In the rows, 128 means zero.
Where one turn sends some rows of the set: a few examples, then the rows asked
Ret: [ 77 133 167 138 167 132 149 127 139 139 123 126 144  96 162 150 133 133
 142 131  89 153 155 135 142 110]
mobef: [ 75  96 149 131 161 150 161 132 126 133 111 121 135 120 143 130 124 129
 133 114 116 141 100 124 134  89]
pote: [ 87 122 153 113 164 120 123 141 152 153 101 125 139  95 138 140 128  99
 127 120 106 118 117 153 138 109]
goluk: [162 116 122 128 108 128 132 132 135 152 160 138 126 150 118 118 132 151
 101 108  81 143 132 126 140 144]
bug: [ 88 134 159 134 158 144 143 127 138 131 126 117 146 111 178 159 127 127
 138 156  91 150 166 147 138 121]
tigo: [151 146 132 150 100 171 124 105 128 142 150 107 116 143 145 138 116 122
  92 126 143 136 166 147 142 141]
geno: [ 97 122 144  99 155 131 113 147 153 144 105 117 142 120 153 138 120  92
 124 139  93 112 123 146 130 120]
robu: [141 141 141 133 113 164 120 119 136 148 145 115 117 153 124 105 121 126
 100  89 107 129 141  87 134 129]
resar: [158 119 124 152 108 124 144 118 126 155 164 139 125 120 118 139 135 155
  96 112 115 152 141 169 153 141]
fiku: [ 76  98 148 142 159 151 166 123 121 132 113 118 134 109 149 144 122 128
 130 124 135 144 108 152 138  91]
ker: [154 119 154 155 107 137 137 103 131 131 140 143 120 128  97 126 133 153
 105  86 131 134 138 108 138 130]
sopar: [165 122 145 161  96 147 135  97 128 126 145 135 121 132 116 146 127 148
 100 116 148 135 156 143 139 140]
nuto: [162 111 136 153  84 134 119 117 123 148 145 125 113 133 119 123 128 145
  92 125 138 133 155 147 111 126]
bered: [155 109 142 149  92 128 120 121 125 153 142 131 112 132 105 107 133 150
  96 102 123 133 142 119 110 117]
birim: [168 121 144 141  96 154 125 109 134 121 144 131 123 160 116 126 123 142
 102 113 119 126 149 106 127 145]
selen: [ 85 130 162 123 162 142 140 134 143 133 124 120 146 120 171 143 127 128
 143 142  71 146 155 117 132 117]
Megu: [ 95 100 134 126 144 169 153 131 124 119 119 107 139 143 172 149 110 117
 126 160 124 137 124 154 129 109]
kot: [ 99 123 142 105 151 134 115 143 152 143 105 114 142 118 158 148 119  90
 122 151 106 114 132 164 132 123]
fuzo: [139 147 140 165 109 159 135  96 125 149 148 115 114 115 130 140 125 130
  92 105 159 143 158 156 151 130]
bik: [ 88 127 153 135 164 133 154 123 141 146 111 102 149  96 169 151 140 120
 156 125 123 131 136 164 126 115]
Tik: [ 89 122 148 119 159 122 125 136 149 151 103 122 139  92 144 150 127  98
 124 131 119 120 124 171 140 113]
malu: [ 89 133 159 125 158 145 138 134 143 131 126 117 146 121 178 151 124 125
 140 155  79 146 163 132 133 122]
revof: [ 82  97 143 117 156 160 153 139 128 126 113 113 139 143 152 125 118 123
 134 127 102 135 103 113 127  97]
Gar: [152 118 128 149 115 118 145 120 129 158 162 144 123 117 107 128 140 159
 100  93 105 151 130 149 153 134]
voma: [ 79 131 167 129 167 135 145 132 142 138 122 125 145 107 162 143 132 132
 144 130  77 150 152 118 137 110]
lape: [157 120 152 164 103 139 141  96 128 131 142 140 120 121 102 139 132 151
 102  95 146 137 145 131 141 132]
zoka: [157 110 139 159  88 128 124 115 121 153 144 130 110 122 110 123 132 149
  92 113 141 136 151 147 117 120]
zef: [100 127 144 118 156 146 142 133 145 138 114  94 152 126 184 145 131 112
 154 147 103 123 140 151 115 128]
ridov: [170 121 141 150  93 155 128 103 130 121 146 130 124 150 122 141 122 143
 101 124 134 130 156 129 132 148]
kube: [161 118 150 144 103 145 130 109 135 128 142 138 123 147 103 121 129 148
 107  94 117 129 139  96 130 135]
vib: [154 116 128 137 115 120 139 127 132 157 160 144 125 132 107 117 136 157
 102  90  89 147 126 127 146 136]
kolon: [ 89 121 150 102 161 125 117 145 155 149 102 121 141 110 143 134 125  95
 127 124  94 115 117 141 132 112]
Puze: [ 93  99 136 115 147 168 149 138 127 119 117 107 139 153 167 134 111 117
 130 150 106 133 114 126 123 107]
bak: [ 97 125 148 112 159 143 141 137 148 141 112  98 152 128 175 133 132 114
 158 133  91 122 132 131 114 122]
zovir: [151 145 133 134 102 174 117 115 132 140 150 106 118 162 142 121 115 120
  95 119 117 130 156 112 132 142]
rabot: [129 142 151 148 121 151 131 111 133 156 142 124 113 124 110 107 130 135
 101  68 122 137 134  96 144 118]
nuza: [ 96 128 147 128 157 141 149 126 141 142 115  98 151 110 181 153 134 116
 154 143 119 127 143 168 121 124]
zopup: [ 89 125 154 118 167 134 145 135 148 146 109 104 150 114 164 131 138 119
 161 115  94 125 125 127 117 115]
mati: [153 109 143 156  93 126 124 116 123 155 142 133 111 120 103 114 134 151
  94 102 134 136 144 133 116 115]
dit: [ 84 125 156 130 169 128 153 128 143 149 109 105 149  98 161 138 142 123
 158 112 110 129 126 143 124 111]
pade: [170 118 116 131 102 135 131 129 132 147 165 132 127 153 129 129 127 146
  97 126  91 143 142 144 141 152]
keda: [ 85 101 139 139 150 160 162 123 121 124 116 111 136 120 162 154 116 123
 126 147 139 141 121 166 137 101]
gofa: [129 143 150 164 119 148 138  99 127 156 144 124 113 105 113 126 132 136
  97  76 147 143 142 132 152 118]
nos: [ 82 133 163 141 163 137 148 125 138 134 124 121 145  98 170 159 130 131
 141 144  96 153 161 148 142 114]
Dadup: [161 109 138 143  87 134 115 125 126 150 144 127 114 143 112 108 128 146
  96 112 118 131 146 120 107 123]
muteb: [ 95 125 144 114 154 129 121 137 149 146 105 116 141 102 155 153 122  93
 122 147 118 117 131 178 138 119]
Vigat: [166 119 117 143 103 131 136 121 127 149 165 134 126 139 129 140 129 149
  96 128 107 146 148 166 147 149]
fuz: [164 110 135 145  82 138 115 122 125 147 145 124 114 144 120 116 126 143
  93 124 126 131 154 132 108 127]

bug -> malu
dit -> bik
kolon -> pote
And these:
revof -> mobef
Gar -> resar
Dadup -> bered
ridov -> birim
robu -> rabot

